a = [ 47  36  42  45  35  41  56  32 -11  33  47  49]
a[-12] -> 47
a[-11] -> 36
a[-8] -> 35

W = ((5, -1, -6, 56, 5, 4, -51), (36, -35, 17, 32, 49, -2, -2), (-4, 16, 22, 17, 5, 2, -21), (2, -1, 12, 5, -11, -13, 54), (16, -1, 2, 22, -28, 6, 32), (-27, -45, 19, 8, 5, -17, -2), (-16, 33, 2, 12, 22, -15, 24), (16, 19, 22, -19, -35, 4, -6), (39, -5, 34, 15, -18, 4, -2), (-16, 19, -33, 12, -18, -2, 13), (7, 2, 17, 27, -11, 2, -28), (28, -22, 12, 3, 12, 6, 2), (2, -42, -13, 20, -32, 44, 9))
Indices start at 0.
(0, 0)	5
(12, 4)	-32
(8, 4)	-18
(7, 2)	22
(1, 2)	17
(11, 1)	-22
(11, 3)	3
(11, 4)	12
(3, 3)	5
(2, 4)	5
(5, 0)	-27
(0, 1)	-1
(8, 2)	34
(6, 6)	24
(0, 6)	-51
(8, 0)	39
(12, 6)	9
(2, 3)	17
(0, 3)	56
(6, 3)	12
(6, 2)	2
(11, 2)	12
(11, 0)	28
(5, 1)	-45
(8, 1)	-5
(4, 2)	2
(6, 4)	22
(6, 5)	-15
(12, 1)	-42
(6, 1)	33
(12, 2)	-13
(2, 6)	-21
(10, 1)	2
(2, 0)	-4
(11, 6)	2

data =
[[-9, -5, 14, -1, 2, -11, 16, 28, -5, -3],
 [29, 20, 9, 0, -27, -22, 24, -14, -17, -43],
 [39, -18, 37, 23, -13, 31, -25, 5, 12, 21],
 [21, 11, -23, 4, -29, -24, 6, 9, -7, -45],
 [-8, -18, -45, -6, -22, -56, 18, -2, -21, 12],
 [-16, 14, -10, 8, -12, 4, -31, -19, 8, 5],
 [-13, -12, -7, 1, -1, 1, -7, 22, -12, 27],
 [-8, 6, 40, -14, -16, 10, 22, 20, 11, -14],
 [4, -8, 2, -16, 19, 16, -15, -20, 2, -20],
 [18, -35, 7, 1, -26, 15, 11, 9, 43, -4],
 [-29, 19, 18, -11, -6, -15, 0, 16, -16, 11],
 [5, 2, -7, 10, 6, 3, 17, 30, 15, -9],
 [13, 10, -8, 14, -8, 15, 1, 11, 26, -20],
 [-37, -12, 6, -26, 6, 15, -25, -3, -33, -5],
 [-19, -48, 11, 19, 16, 28, -27, -12, 16, 28]]
Indices start at 0.
(0, 0) -> -9
(9, 1) -> -35
(14, 0) -> -19
(1, 6) -> 24
(6, 7) -> 22
(10, 1) -> 19
(3, 6) -> 6
(5, 5) -> 4
(13, 3) -> -26
(14, 4) -> 16
(11, 7) -> 30
(6, 8) -> -12
(6, 1) -> -12
(12, 4) -> -8
(6, 0) -> -13
(8, 4) -> 19
(11, 1) -> 2
(5, 7) -> -19
(3, 2) -> -23
(5, 6) -> -31
(11, 6) -> 17
(3, 0) -> 21
(3, 4) -> -29
(0, 8) -> -5
(10, 2) -> 18
(13, 9) -> -5
(14, 6) -> -27
(12, 3) -> 14
(13, 5) -> 15
(10, 5) -> -15
(4, 9) -> 12
(3, 9) -> -45
(13, 1) -> -12
(12, 9) -> -20
(10, 6) -> 0
(7, 1) -> 6
(8, 3) -> -16

x =
[[  6 -12   1   2   6 -12 -13 -25  -5   1   8  16   2  17   1  -2]
 [  8  10  -1   5   0  -4  15   9  10  -4  -5 -37   1  19  -2  -1]
 [  7 -11   9   9  -9   2  19 -11  -5   5   4  14  -2  -4   1  -5]
 [ -3   2   6  -3   8  -1 -14 -14   3  10  -1  16  -9  16   1  -1]
 [ -3 -20   5  -5  -6   4 -34 -20  12 -10   8 -16  -1   0   3   4]
 [  1  13  -2  -8 -13   0  27 -24 -15  -6  19   1  -1  -7  -6  -3]
 [  0 -19  -2 -11  -5 -15   1   9   3  -8  10 -23  -3 -27   2  -2]
 [ -3  -4  -1   1   2   3 -57  -5 -11 -11   2  -8 -17  14   6  -3]
 [  6   3   2  -6   6  -9 -38  11 -15   3  -2  -9  -1 -44  -9  -1]
 [  0   6   4   8  -6  -2  -4   9 -12  11   7 -10  10 -40   8  -2]
 [  5  15   0   8  -7   9   7  -2  -6   5  -5   0   0  37  -1   2]]
Rows and columns are counted from 0.
(0, 0) -> 6
(5, 1) -> 13
(2, 11) -> 14
(2, 9) -> 5
(5, 0) -> 1
(7, 5) -> 3
(4, 13) -> 0
(3, 11) -> 16
(7, 3) -> 1
(1, 12) -> 1
(3, 9) -> 10
(8, 7) -> 11
(8, 9) -> 3
(7, 9) -> -11
(4, 5) -> 4
(3, 5) -> -1
(2, 3) -> 9
(1, 0) -> 8
(5, 4) -> -13
(6, 4) -> -5
(10, 6) -> 7
(3, 14) -> 1
(6, 1) -> -19
(4, 4) -> -6
(6, 2) -> -2
(0, 2) -> 1
(2, 7) -> -11
(1, 4) -> 0
(2, 12) -> -2
(9, 9) -> 11
(8, 3) -> -6
(10, 0) -> 5
(8, 0) -> 6
(2, 14) -> 1
(1, 7) -> 9
(8, 2) -> 2

A =
[[ -3   7 -12  10   2]
 [-40 -22  46  -3  19]]
A[0][0]	-3
A[0]	[-3, 7, -12, 10, 2]
A[1][1]	-22
A[1][2]	46
A[1][0]	-40

M =
1.03	-0.42	0.16	0.28
1.64	0.54	0.55	0.77
1.56	0.40	0.49	0.72
0.08	2.36	1.13	-0.05
1.56	0.44	0.53	0.84
0.02	2.27	1.06	-0.15
1.53	0.71	0.73	0.92
-1.37	-0.20	-0.33	-1.24
Rows and columns are counted from 0.
row 0 col 0: 1.03
row 0 col 3: 0.28
row 3 col 2: 1.13
row 4 col 1: 0.44
row 2 col 2: 0.49
row 5 col 0: 0.02
row 6 col 2: 0.73
row 1 col 2: 0.55
row 7 col 0: -1.37
row 2 col 3: 0.72
row 7 col 3: -1.24
row 2 col 0: 1.56
row 3 col 1: 2.36
row 3 col 0: 0.08
row 1 col 0: 1.64

grid =
[[  0   1  10   5 -13  -3   4  -6  14  12 -13  -2 -12   2 -12  16]
 [ -7  12 -11  -3  -1   6 -20  11  18 -19  -7  16   8  -2  10  12]
 [  4  16  -6 -15  20  16 -10   2  -4 -28  19 -10  13   1 -18  -9]
 [ -8 -43  -7   5  -6   3   7   5  -8  -1 -23   6 -13  -3  -1   0]
 [-22 -10  -2   0  -4  -7 -35   5 -13  34  19  -3   2   5   2 -16]
 [-15   4  15   3  14   2  -7   5 -10 -32 -21 -10  16 -14   0  20]
 [ -9  -6  -6   3  15  -9   9   0   3   9 -25  15  19   3   6   0]
 [-13 -15 -21  10 -11   5   1 -17   7 -34   8   0  -9  -5 -17  10]
 [  9 -20   4   4  -3 -13   0  -4   3 -13  12  -4 -21  10  -4  19]
 [  0 -27   2  29 -12  -4  -4   1   7  33   5   4   1 -20 -20 -11]
 [  2  17  16   2 -20  -5   5  -2  17   5  -2   6   8  -3  23  31]]
Rows and columns are counted from 0.
(0, 0) -> 0
(3, 14) -> -1
(0, 14) -> -12
(9, 11) -> 4
(0, 8) -> 14
(5, 12) -> 16
(3, 8) -> -8
(9, 12) -> 1
(4, 12) -> 2
(6, 11) -> 15
(8, 13) -> 10
(5, 0) -> -15
(2, 3) -> -15
(5, 5) -> 2
(0, 5) -> -3
(5, 9) -> -32
(6, 3) -> 3
(5, 11) -> -10
(1, 3) -> -3
(4, 5) -> -7
(3, 1) -> -43
(1, 11) -> 16
(5, 2) -> 15
(6, 15) -> 0
(3, 13) -> -3
(1, 1) -> 12
(8, 2) -> 4
(1, 5) -> 6
(2, 6) -> -10
(4, 9) -> 34
(4, 6) -> -35
(1, 6) -> -20
(6, 10) -> -25
(6, 2) -> -6
(3, 7) -> 5
(2, 15) -> -9

B = [ 46 -13 -10 -26   2  -3  33  40 -50   1   9  40]
B[0] = 46
B[4] = 2
B[6] = 33
B[7] = 40
B[2] = -10

m = ((600, 521, 499, 298, 340), (376, 220, 332, 599, 493), (524, 445, 516, 180, 224), (682, 358, 461, 618, 296), (266, 257, 339, 418, 220), (780, 248, 373, 507, 581), (297, 235, 467, 279, 549), (612, 227, 471, 85, 32), (555, 716, 144, 236, 661), (352, 510, 481, 934, 141), (507, 273, 489, 587, 192), (697, 511, 404, 417, 277), (586, 914, 715, 499, 641))
Rows and columns are counted from 0.
(0, 0) = 600
(4, 1) = 257
(4, 3) = 418
(8, 2) = 144
(5, 0) = 780
(6, 2) = 467
(7, 1) = 227
(9, 2) = 481
(1, 4) = 493
(7, 2) = 471
(10, 0) = 507
(4, 0) = 266
(12, 1) = 914
(0, 3) = 298
(9, 3) = 934
(8, 0) = 555
(9, 0) = 352
(8, 1) = 716
(2, 3) = 180
(12, 2) = 715
(10, 4) = 192
(11, 4) = 277
(3, 3) = 618
(10, 2) = 489
(6, 4) = 549
(5, 4) = 581
(4, 2) = 339
(11, 2) = 404
(0, 4) = 340
(7, 0) = 612
(2, 1) = 445
(0, 1) = 521
(7, 3) = 85
